(in the rows, 128 means zero)
Rows swapped in pairs by one turn or mirror: which row each one swaps with:
The rows were stretched afterwards, more along some directions than others.
Z548: [150 127 153 137 122  93 169 147 164  87  93 119 132 108 160 124 111 146
 114]
Z68: [149 167 137 143 162 111  82 129 124 119 122 112 106 100 145 143 140 151
  98]
Z994: [167 142 108 161 111  76 135  94 127 119 111 139  94 140 112 123 144 130
  87]
Z576: [143 145 146 182 128  90 150 138 144 119 118 114 123 118 118 136 140 164
 117]
Z852: [119 134 135 100 152 167 137 143 130 119 142 143 136 113 128 114 116 104
 113]
Z226: [135 158 150 158 159 107  97 169 128 111 126 108  64 120 135 127 148 143
  84]
Z512: [125 135 136 106 148 169 142 145 129 117 139 143 131 107 126 112 122 109
 119]
Z686: [136 153 145 177 119  80 141 128 140 121 121 108 123 131 115 135 133 157
 114]
Z14: [145 147 162 187 121  78 144 127 137 104 123 118 109 117 121 148 143 153
 110]
Z790: [145 165 137 143 161 110  79 129 123 124 120 114 106 107 137 145 144 142
  99]
Z961: [138 142 138 118 151 159  62 127 136  87 160 124 106 128 116 137 133 135
 131]
Z791: [ 96 115 110 124 107 144 136 173 167 138 144 125 117 155 135 119 119 128
 131]
Z984: [119 137 128  98 163 166 148 149 129 122 131 140 132 109 135 118 119 117
 118]
Z200: [116 138 173 105 135 156  99 147 149 112 131 132 156 121 165 116 114 123
 139]
Z79: [101 107 115 130 103 153 129 178 165 138 151 124 125 156 127 113 124 125
 134]
Z642: [132 170 135 149 170 126  80 122 127 123 122 118 100 102 137 146 141 146
  91]
Z357: [114 141 136 107 152 171 148 154 129 122 139 143 127 103 130 114 115 112
 112]
Z772: [ 79 134 162 169  84 122 119 132 153 109 124 119 156 150 112 140 125 120
 152]
Z6: [145 127 163 137 126  94 168 158 164  82  98 117 130 101 169 123 105 143
 113]
Z521: [133 161 146 148 169 114  91 166 128 112 130 101  69 120 141 124 146 147
  89]
Z256: [120 134 129  96 162 166 142 141 127 114 143 142 125 110 131 122 120 113
 113]
Z478: [133 171 142 141 166 123  87 134 135 133 111 111 114 101 141 143 138 154
 100]
Z126: [151 149 162 180 124  69 136 133 137 111 125 116 114 120 118 138 138 150
 102]
Z918: [149 162 146 154 157 105  84 121 126 120 121 127 104 104 134 144 146 142
  86]
Z82: [120 129 132 105 152 167 141 151 128 116 137 141 134 117 127 112 122 106
 119]
Z359: [ 80 134 166 168  84 121 118 127 159 108 128 126 154 147 111 136 120 119
 148]
Z421: [151 143 152 182 128  74 141 126 134 112 123 115 112 123 119 139 140 149
 110]
Z57: [ 71 138 164 171  86 121 117 129 156 113 122 124 152 152 115 141 123 114
 146]
Z31: [143 177 149 149 156 109  79 128 128 125 119 124  98 105 138 138 139 149
  94]
Z483: [108 106 108 124 106 150 124 175 163 138 146 121 119 160 128 114 124 124
 135]
Z989: [ 79 134 164 164  88 121 116 127 157 111 123 129 155 156 114 135 122 119
 147]
Z737: [101 112 121 134 101 151 130 181 171 139 144 122 119 153 133 112 125 130
 138]
Z510: [103 116 115 129 105 150 137 171 169 139 141 127 119 155 136 113 121 134
 130]
Z629: [130 172 143 150 162 114  72 120 122 126 119 119 104 112 130 154 139 139
  95]
Z821: [132 146 143 121 150 159  63 129 142  86 152 123 111 126 124 135 129 136
 132]
Z557: [108 106 111 128  99 151 135 175 164 134 147 124 121 151 134 113 126 127
 140]
Z592: [131 139 142 118 148 161  67 133 139  81 158 124 113 124 119 143 130 130
 132]
Z18: [142 148 158 185 126  73 148 127 133 113 118 112 121 116 127 140 134 152
 110]
Z355: [152 115 129 136 119 124 137 178 133 106 108 132 145 115 152 104 142 165
 130]
Z862: [145 149 150 180 130  80 129 125 134 107 125 114 113 132 112 147 142 153
 113]
Z967: [158 138 103 164 106  77 142  88 127 122 115 133 100 137 112 127 139 126
  92]
Z498: [104 111 108 124 112 148 138 181 166 141 140 119 120 151 135 121 122 135
 137]
Z851: [122 104 153 153  90 143 156 173 142  97 159 131 152 107 125 127 116 118
 157]
Z34: [127 142 146 120 145 162  63 129 146  85 154 124 118 127 121 137 134 136
 134]
Z420: [121 135 139 102 152 165 144 150 131 118 140 139 128 107 136 109 116 110
 120]
Z264: [145 121 131 140 125 126 133 189 139 109 106 126 136 114 151 104 142 170
 127]

Z18 swaps with Z68
Z851 swaps with Z200
Z355 swaps with Z6
Z918 swaps with Z126

